[134 117 145 124 107 138] -> 138
[143 106 119 132 129 118] -> 118
[119 135 115 132 114 153] -> 153
[118 129 137 155 134 122] -> 122
[155 149 144 114] -> 114
[131  99 141 100 118] -> 118
[135 143 155 141] -> 141
---
[132 136 144  99 151] yields 151
[152 140 128 116 114] yields 114
[ 99 128 132 105 119] yields 119
[120 131  99 125 152] yields 152
[106 109 129 101 158] yields 158
[122 157 107 145 106] yields 106
---
[110 124 143 131 128  99 135] >> 143, 99

[[123 128 136 134 125]
 [110 103 138 131 139]
 [118 117 140 135 130]] >> 140, 103

[[119 124 127 128 127]
 [150 136 128 122 131]] >> 150, 119

[[155 131 134 123 157]
 [140 129 129 123 139]
 [138 131 116 138 148]] >> 157, 116

[104 124 126 122] >> 126, 104

[[125 148 125 101 106 132 134]
 [117 135 114 127 151 158 110]
 [131 151 100 157 131 111 124]] >> 158, 100
---
[[131 137 111 104]
 [134 129 121 138]
 [126 127 125 145]] yields 138

[[139 136 114 120 133 115]
 [146 153 136 131 106 147]] yields 115

[[157 146 114 116]
 [128 125 116 122]
 [125 131 117 128]] yields 122

[[153 134 122 106 120 149 130]
 [153 133 121 104 121 150 129]
 [153 137 125 112 118 146 134]] yields 129

[[126 140 132 102 115]
 [116 136 131 102 125]] yields 115

[[111 129 114 137 133 114]
 [ 98 149 129 132 154 130]] yields 114

[[120 111 119 103 103 157]
 [114 144 121 142 123 137]
 [125 126 106 136 138 123]] yields 137

[[133 136 128 130 122]
 [131 129 123 154 140]] yields 122

[[104 140 128 111 133 135 122]
 [116 126 147 135 145 135 116]] yields 122

[[138 118 112 126 129]
 [118 130 156 130 117]] yields 129
---
132,136,99,137,142 -> 142, 99

142,116,103,128,115 -> 142, 103

101,130,118,138,126
126,120,122,118,117
-> 138, 101

115,100,151,118,145,125
144,140,118,120,121,131
-> 151, 100

140,113,120,108,114,112,128
131,102,123,121,104,113,122
127,157,125,130,153,135,123
-> 157, 102

147,143,140,143,141,151,143
135,143,144,140,149,146,142
143,146,137,140,137,136,141
-> 151, 135

100,152,122,145
123,112,115,103
109,146,121,121
-> 152, 100

117,148,124,151 -> 151, 117

112,140,144,106,146,120,125 -> 146, 106

104,117,152,124 -> 152, 104
---
[150 124 129 116 122 141 114] result: 124
[109 139 130 145  99 103 129] result: 139
[117 101 118 119 121 112 113] result: 101
[152 145 117 141] result: 145
[120 150 129 139 146 139] result: 150
[134 126 101 100 111] result: 126
[153 140 122 119] result: 140
[127 156 155 132 115] result: 156
---
[[143 109 144 151]
 [144 114 138 136]
 [129 112 150 147]] >> 151, 129

[108 126 151 141] >> 141, 108

[112 135 140 140 102] >> 102, 112

[110 133 139  99 118 150 124] >> 124, 110

[111 124 156 147 142 142 144] >> 144, 111

[135 130 124 105] >> 105, 135

[119 113 132 104 129 115] >> 115, 119

[131 114 142 105] >> 105, 131

[120 157 129  99 135] >> 135, 120
---
[117 125 111 145 122 127 102] Answer: 111

[141 117 125 106 153] Answer: 141

[134 133 118 151 131] Answer: 134

[[119 134 118 112]
 [111 131 120  99]] Answer: 112

[123 132 120 153 124 123 130] Answer: 120

[[141 127 119 142 142 157]
 [116 157 112 151 107 101]
 [156 142 109 126 149 109]] Answer: 142

[[130 148 156 107 109 138]
 [121 100 131 126 122 122]
 [144 131 126 128 120 137]] Answer: 131

[[105 141 128 123 121 145 132]
 [104 125 149 122 130 125 134]] Answer: 149

[132 118 135 137 141 116 150] Answer: 135
---
113,141,121,116,151
125,130,126,126,132
Out: 151

115,136,108,144,137,127
120,119,146,147,126,140
115,150,119,124,130,142
Out: 150

136,141,114,124,125
140,107,134,146,139
Out: 146

116,125,114,116,122,103 Out: 125

125,150,121,157,153,142,129 Out: 157

113,126,117,127,107,135
109,126,118,140,142,130
107,126,115,137,126,134
Out: 142

112,119,122,105,101,151,148
117,129,129,114,102,146,143
131,124,114,140,120,126,124
Out: 151

151,130,124,120,140 Out: 151
---
[[130 117 142 149 113 128 135 118 137 137 144 122 130]
 [129 119 143 148 111 126 135 119 136 140 142 121 131]
 [131 115 135 148 114 124 137 116 138 137 144 128 127]
 [130 118 146 154 109 125 135 124 133 142 144 125 129]
 [129 119 143 149 111 125 136 118 135 141 144 122 130]
 [129 118 144 150 111 125 136 118 135 141 145 122 130]
 [130 118 144 151 111 125 136 119 135 141 144 122 130]
 [129 119 151 154 111 127 135 123 132 142 146 123 129]
 [132 114 135 149 113 123 138 117 137 138 145 131 126]
 [128 118 142 150 111 126 135 119 136 138 143 122 130]] 142

[[136 128 116 123 115 136 112 133 118 112 142]
 [121 126 130 131 136 130 139 134 127 141 126]
 [140 131 106 149 145 138 108 121 148 108 155]
 [144 115 138 116 117 112 136 118 124 139 122]
 [130 119 116 145 129 125 120 132 144 120 145]
 [138 129 109 140 134 138 110 127 137 109 153]
 [143 126 134 115 119 121 132 116 120 136 110]
 [132 115 131 119 117 116 129 121 133 131 124]
 [133 126 124 142 133 122 125 122 143 126 129]] 124

[[118 127 123 127 139 123 125 124 126 132 119 137]
 [119 125 127 128 131 130 127 121 130 124 124 137]
 [131 126 134 129 122 133 129 127 131 122 134 126]
 [126 129 118 125 138 124 117 126 107 133 127 124]
 [136 121 144 127 141 128 122 125 134 128 139 130]
 [119 130 120 129 123 129 131 125 128 126 120 133]
 [135 134 127 129 119 126 136 138 133 133 126 121]
 [130 132 122 126 135 121 125 133 120 138 123 124]
 [128 133 115 126 129 124 124 132 110 134 124 121]
 [137 129 142 131 121 128 141 135 153 129 131 128]
 [126 135 116 129 113 128 136 134 126 129 120 123]
 [115 119 138 130 134 133 128 114 144 117 127 147]] 138

[[135 122 139 124 122 124 124 125 123 132 122]
 [123 114 135 108 137 106 121 106 103 136 108]
 [130 124 135 125 120 123 127 126 123 141 127]
 [131 138 122 141 130 140 135 142 143 111 139]
 [136 141 119 136 140 141 130 133 140 107 138]
 [143 115 130 114 121 135 112 118 121 137 118]
 [120 122 123 119 132 122 121 119 118 144 118]] 123

[[102 114 133 130 139 130 132 133 136 131 137 119 140]
 [128 131 121 112 133 127 123 116 124 119 133 136 122]
 [126 131 126 125 128 136 111 142 118 128 132 132 127]
 [116 129 126 127 125 117 139 120 132 133 137 120 137]
 [133 122 134 130 133 117 124 116 136 134 119 109 130]] 134
---
[[141 145 124 120 113 134 124]
 [140 138 113 101 113 115 130]
 [140 132 125 119 122 124 135]] → 125

[134 117 147 131 103 125] → 147

[107 157 128 136 149] → 128

[141 105 149 118 114] → 149

[153 150 102 107 116 131] → 102

[104 141 134 125 132 126 152] → 134
---
array([149, 125, 146, 151, 149, 129, 144]) => 144
array([135, 131, 145, 113, 124,  99]) => 99
array([130, 114, 109, 120, 124, 156,  99]) => 99
array([150, 119, 125, 129, 130]) => 130
array([145, 101, 128, 104, 109]) => 109
array([127, 134, 124, 128, 156, 135, 121]) => 121
